Here are some numbered points:
tensor([-0.7,  0.5,  0.2,  0.0, -0.1, -0.3,  0.8,  0.1,  1.0,  1.4, -0.8,  0.1,  1.0,  0.9, -0.5,
         1.6]) 0
tensor([-1.5,  0.7, -0.3, -0.2, -1.1,  0.1, -0.1, -1.7,  1.0,  2.4, -0.6,  0.1,  0.4,  0.6,  0.0,
         0.6]) 1
tensor([-0.2,  0.4, -0.2, -0.9,  0.2, -0.2, -1.1, -0.9, -0.9, -0.9,  0.7,  0.8, -0.7, -0.1,  0.3,
        -0.9]) 2
tensor([-0.9, -0.2,  0.4,  2.4,  0.4,  2.0, -3.1,  1.4, -0.5, -1.6,  0.0, -2.6, -1.5,  2.1,  1.4,
        -2.1]) 3
tensor([ 0.1,  0.5, -0.5, -1.0,  0.2, -0.9,  0.4, -0.7, -0.8, -0.5, -0.5,  1.1,  0.0, -1.0, -0.1,
        -0.8]) 4
tensor([-1.0,  0.6, -0.2, -0.9, -0.2, -0.5, -0.5, -1.0,  0.6,  1.6, -0.4,  0.4,  0.4,  0.7,  0.2,
         1.0]) 5
tensor([ 0.1,  0.0, -0.2, -0.4,  0.0, -0.7,  1.3,  0.3,  0.9,  0.9, -0.9,  0.2,  0.4, -0.2, -0.5,
         0.4]) 6
tensor([ 0.3, -0.4,  0.0,  0.1,  0.2,  0.2,  0.2,  1.0,  0.1, -0.4,  0.5, -0.3, -0.4,  0.0,  0.0,
        -0.6]) 7
tensor([ 0.5, -0.2,  0.3,  0.2,  0.5, -0.7,  2.1,  1.6,  1.1,  0.5, -0.8, -0.1,  1.1,  0.0, -0.9,
         1.5]) 8
tensor([-1.2,  0.6, -0.3, -0.2, -1.0,  0.2, -0.1, -1.5,  1.1,  2.4, -0.3, -0.2,  0.2,  0.7,  0.2,
         0.5]) 9
tensor([-0.6,  0.5, -0.2, -0.8,  0.1, -0.5, -0.5, -0.5, -0.1,  0.1, -0.4,  0.5,  0.0,  0.3,  0.0,
         0.6]) 10
tensor([-0.9, -0.3,  0.5,  2.6,  0.4,  1.8, -2.8,  1.3, -0.3, -1.7,  0.2, -2.4, -1.0,  1.8,  1.2,
        -2.0]) 11
tensor([ 0.8, -0.6,  0.2,  0.6, -0.8,  0.2,  1.7, -0.6,  0.1,  1.0,  0.9,  0.3,  0.8, -0.8, -0.7,
         0.6]) 12
tensor([ 0.8, -0.7,  0.2,  0.8,  0.6,  0.4, -0.3,  1.5, -0.5, -1.8,  0.2, -0.9, -0.6, -0.1,  0.2,
        -1.1]) 13
tensor([-0.5, -0.4,  0.4,  2.3,  0.5,  1.8, -2.8,  1.4, -0.4, -2.0,  0.3, -2.4, -1.5,  1.5,  1.2,
        -2.0]) 14
tensor([ 1.4, -0.6,  0.1, -1.5, -0.6, -1.1,  3.8,  0.0,  1.5,  2.4,  0.7,  1.4,  1.1, -1.4, -1.6,
         2.5]) 15
tensor([-0.8,  0.1,  0.7,  1.2, -0.6,  0.6,  0.5, -0.1,  1.1,  2.0,  0.3, -0.4,  1.4,  1.1, -0.6,
         2.3]) 16
tensor([-0.2,  0.2,  0.5,  0.7,  0.1, -0.6,  1.9,  0.8,  1.2,  0.9, -0.8,  0.1,  1.7,  0.3, -1.2,
         2.8]) 17
Which point above is nearest to each new point, looking only along the 6 directions in which the numbered points spread most? Its number follows each.
tensor([-0.1,  0.1, -0.3, -1.1, -0.1,  0.0, -1.6, -1.1, -1.0, -0.6,  0.5,  0.7, -1.0, -0.2,  0.7,
        -1.0]) --> 2
tensor([-0.6,  0.7, -0.3, -1.2,  0.3, -0.8, -0.3, -0.6,  0.2,  0.3, -0.4,  0.7,  0.0,  0.3,  0.0,
         0.5]) --> 10
tensor([-0.2,  0.2, -0.1, -1.1,  0.1,  0.1, -1.9, -1.0, -0.9, -0.8,  0.6,  0.6, -1.0, -0.2,  0.7,
        -0.9]) --> 2
tensor([ 1.0, -0.7,  0.2,  0.5, -0.8,  0.3,  1.5, -0.6,  0.1,  0.9,  0.9,  0.2,  0.7, -0.8, -0.7,
         0.8]) --> 12
tensor([ 0.2,  0.1, -0.3, -0.9, -0.1, -0.7,  1.4,  0.2,  1.0,  1.3, -0.6,  0.2,  0.0, -0.2, -0.4,
         0.2]) --> 6
tensor([ 0.6,  0.3, -0.4, -1.5,  0.2, -0.8,  1.2,  0.6,  1.2,  0.9, -0.7, -0.1, -0.6, -0.6, -0.1,
         0.2]) --> 6
tensor([-0.1,  0.3, -0.3, -1.0,  0.3, -0.2, -1.4, -0.7, -1.1, -1.2,  0.7,  0.7, -0.8, -0.2,  0.6,
        -1.0]) --> 2
tensor([ 1.0, -0.8,  0.4,  0.7, -0.8,  0.3,  1.9, -0.3,  0.4,  1.2,  1.3,  0.2,  0.8, -0.9, -0.8,
         0.6]) --> 12
tensor([-1.1,  0.0,  1.1,  2.0, -0.7,  0.7,  0.5, -0.2,  0.9,  1.8,  0.3, -0.4,  2.1,  1.4, -0.9,
         2.8]) --> 16
tensor([ 1.0, -0.5,  0.2, -0.1, -0.6, -0.1,  1.7, -0.5,  0.2,  0.8,  1.0,  0.5,  0.6, -1.0, -0.7,
         0.9]) --> 12
tensor([ 0.0,  0.2, -0.4, -1.1,  0.2, -0.3, -1.4, -0.7, -0.5, -0.6,  0.7,  0.5, -0.9, -0.2,  0.8,
        -0.7]) --> 2
tensor([-0.1,  0.4, -0.5, -1.3,  0.0, -0.3, -1.4, -1.1, -1.1, -1.0,  0.4,  0.9, -1.1, -0.5,  0.7,
        -1.1]) --> 2
tensor([ 0.6,  0.0, -0.3, -1.0,  0.0, -0.6,  1.6,  0.4,  1.3,  1.0, -0.3,  0.1, -0.2, -0.5, -0.5,
         0.1]) --> 6
tensor([-0.8,  0.7, -0.3, -1.1,  0.2, -0.4, -1.0, -0.6, -0.1,  0.1, -0.4,  0.5, -0.3,  0.6,  0.2,
         0.2]) --> 10
tensor([ 0.7, -0.7,  0.4,  1.1,  0.8,  0.7, -0.7,  2.0, -0.2, -1.9,  0.5, -1.3, -0.6,  0.3,  0.3,
        -0.8]) --> 13
tensor([-0.1,  0.4,  0.2, -0.9,  0.4, -1.0,  0.2, -0.1, -0.5, -0.5, -0.6,  1.4,  0.9, -0.3, -0.4,
         1.5]) --> 10
tensor([-0.2,  0.3, -0.3, -1.3,  0.2, -0.1, -1.4, -0.8, -0.6, -0.5,  0.4,  0.6, -1.0,  0.0,  0.7,
        -0.7]) --> 2
tensor([ 1.4, -0.3,  0.3, -0.3,  1.3, -0.8,  1.7,  2.8,  0.4, -1.2, -0.6,  0.1,  0.2, -0.3, -0.8,
         1.1]) --> 8
tensor([-0.3,  0.6, -0.2, -1.2,  0.5, -0.6, -0.7, -0.2,  0.1, -0.2, -0.4,  0.6, -0.4,  0.2,  0.3,
         0.3]) --> 10
